In the data rows, 128 means zero.
Here are some points, one per row:
[72, 86, 71, 184, 143, 149, 110, 156, 126, 149, 109, 138, 143, 140, 103, 105, 114, 166, 138, 117, 142]
[138, 106, 112, 147, 180, 124, 172, 119, 114, 124, 122, 113, 139, 91, 152, 138, 123, 109, 150, 108, 175]
[183, 172, 178, 86, 69, 71, 160, 82, 85, 79, 167, 175, 159, 99, 86, 76, 119, 133, 179, 166, 72]
[84, 78, 104, 123, 160, 104, 102, 143, 155, 165, 126, 93, 151, 128, 123, 113, 123, 133, 133, 96, 117]
[84, 86, 87, 139, 152, 169, 90, 160, 159, 174, 89, 113, 98, 148, 119, 126, 131, 133, 109, 150, 84]
[97, 115, 96, 143, 119, 178, 147, 115, 97, 108, 179, 155, 123, 119, 115, 121, 90, 150, 154, 129, 150]
[150, 143, 108, 135, 135, 149, 143, 115, 102, 104, 126, 126, 123, 107, 123, 154, 86, 162, 142, 125, 138]
[121, 115, 132, 152, 123, 161, 155, 119, 151, 112, 138, 146, 135, 111, 164, 163, 188, 84, 88, 117, 142]
[117, 86, 91, 189, 189, 182, 61, 135, 192, 182, 64, 64, 73, 193, 177, 163, 160, 100, 105, 100, 121]
[154, 156, 145, 119, 127, 112, 135, 106, 106, 116, 150, 155, 139, 140, 86, 84, 119, 166, 138, 170, 72]
[113, 102, 100, 168, 164, 132, 77, 147, 175, 165, 101, 60, 155, 156, 123, 109, 119, 125, 146, 108, 97]
[158, 164, 182, 86, 90, 91, 127, 115, 85, 91, 167, 179, 164, 115, 144, 105, 131, 121, 117, 166, 109]
[105, 94, 91, 131, 139, 124, 119, 172, 134, 165, 113, 109, 159, 103, 99, 89, 102, 162, 142, 72, 109]
[191, 172, 182, 82, 94, 87, 131, 98, 102, 87, 154, 167, 151, 132, 95, 109, 147, 133, 150, 187, 117]
[92, 123, 83, 164, 164, 96, 172, 152, 118, 149, 130, 134, 139, 115, 74, 134, 69, 187, 146, 96, 175]
[158, 135, 141, 86, 82, 83, 127, 119, 110, 133, 146, 126, 118, 115, 132, 158, 73, 141, 179, 162, 138]
[129, 131, 145, 119, 94, 145, 131, 127, 110, 116, 146, 150, 114, 136, 152, 154, 168, 84, 76, 92, 113]
[129, 115, 104, 176, 156, 91, 73, 172, 114, 178, 72, 72, 176, 185, 148, 138, 143, 133, 109, 96, 84]
[72, 102, 104, 168, 156, 96, 131, 189, 167, 170, 85, 89, 180, 119, 86, 117, 90, 166, 146, 88, 133]
[125, 106, 128, 139, 143, 165, 86, 180, 188, 186, 93, 81, 69, 193, 160, 134, 155, 137, 101, 129, 113]
[179, 189, 194, 78, 90, 83, 180, 115, 102, 83, 146, 159, 127, 124, 103, 80, 143, 154, 117, 145, 72]
[150, 156, 178, 98, 94, 124, 147, 74, 81, 83, 142, 171, 155, 107, 74, 60, 102, 117, 175, 154, 76]
[121, 123, 100, 119, 123, 161, 155, 135, 118, 104, 142, 142, 102, 124, 123, 121, 119, 162, 117, 162, 154]
[133, 148, 120, 119, 131, 137, 135, 106, 110, 116, 134, 146, 102, 107, 164, 158, 123, 109, 109, 141, 121]
There is one direction along which these points spread out most. How far along it is each point below, from 0 to 9? The average falls between 4 and 5, and the first point above lies past it.
[183, 164, 178, 78, 82, 87, 135, 115, 110, 112, 150, 126, 114, 128, 136, 138, 131, 125, 117, 154, 105] -> 3
[105, 65, 91, 176, 168, 198, 65, 147, 192, 157, 89, 89, 61, 193, 169, 187, 172, 76, 76, 72, 162] -> 8
[142, 168, 128, 110, 119, 116, 131, 123, 97, 91, 142, 150, 102, 128, 173, 171, 143, 104, 121, 150, 109] -> 4
[76, 94, 96, 184, 172, 116, 94, 197, 192, 194, 60, 77, 164, 148, 132, 158, 147, 133, 105, 104, 117] -> 7
[129, 143, 120, 127, 139, 141, 151, 106, 93, 108, 163, 155, 147, 124, 90, 101, 69, 158, 183, 154, 166] -> 3
[146, 139, 120, 115, 131, 132, 123, 135, 138, 120, 142, 126, 131, 111, 156, 142, 164, 92, 84, 96, 113] -> 5
[158, 156, 178, 110, 74, 104, 127, 86, 110, 83, 138, 155, 159, 124, 148, 117, 151, 109, 121, 154, 142] -> 3
[154, 131, 157, 115, 106, 137, 127, 86, 118, 104, 179, 175, 118, 119, 136, 130, 131, 109, 109, 154, 146] -> 3
[154, 156, 165, 98, 90, 132, 143, 102, 114, 91, 171, 150, 139, 103, 152, 154, 106, 129, 133, 182, 150] -> 3
[162, 172, 186, 106, 74, 87, 131, 98, 89, 87, 163, 171, 151, 107, 123, 113, 114, 117, 150, 187, 117] -> 2
[113, 119, 104, 139, 131, 157, 119, 139, 114, 141, 117, 118, 106, 136, 181, 183, 180, 67, 68, 100, 154] -> 6
[179, 172, 182, 86, 86, 87, 164, 94, 102, 91, 163, 150, 118, 115, 62, 76, 143, 150, 154, 154, 80] -> 2
[88, 123, 104, 115, 135, 124, 139, 98, 126, 108, 150, 150, 135, 128, 70, 64, 77, 146, 170, 117, 187] -> 4
[109, 127, 120, 106, 143, 128, 164, 94, 126, 120, 142, 118, 123, 95, 136, 142, 131, 141, 133, 104, 170] -> 4
[138, 143, 161, 102, 115, 165, 119, 110, 126, 108, 179, 146, 114, 95, 148, 138, 106, 100, 154, 166, 146] -> 3
[129, 74, 112, 152, 139, 194, 86, 135, 167, 141, 105, 89, 65, 177, 156, 175, 176, 80, 76, 92, 170] -> 7
[64, 78, 91, 172, 164, 141, 119, 189, 188, 194, 68, 118, 127, 136, 148, 142, 164, 129, 117, 117, 129] -> 7
[97, 82, 124, 131, 147, 153, 77, 156, 163, 157, 89, 89, 77, 173, 185, 175, 176, 72, 76, 84, 175] -> 7
[170, 189, 174, 90, 106, 124, 164, 135, 143, 96, 126, 150, 106, 140, 103, 89, 139, 166, 150, 166, 76] -> 3
[125, 168, 87, 147, 168, 124, 180, 119, 110, 161, 93, 89, 139, 70, 140, 154, 106, 129, 154, 92, 183] -> 5
[84, 94, 108, 152, 156, 96, 139, 147, 143, 153, 93, 105, 168, 103, 90, 101, 98, 162, 146, 88, 142] -> 5
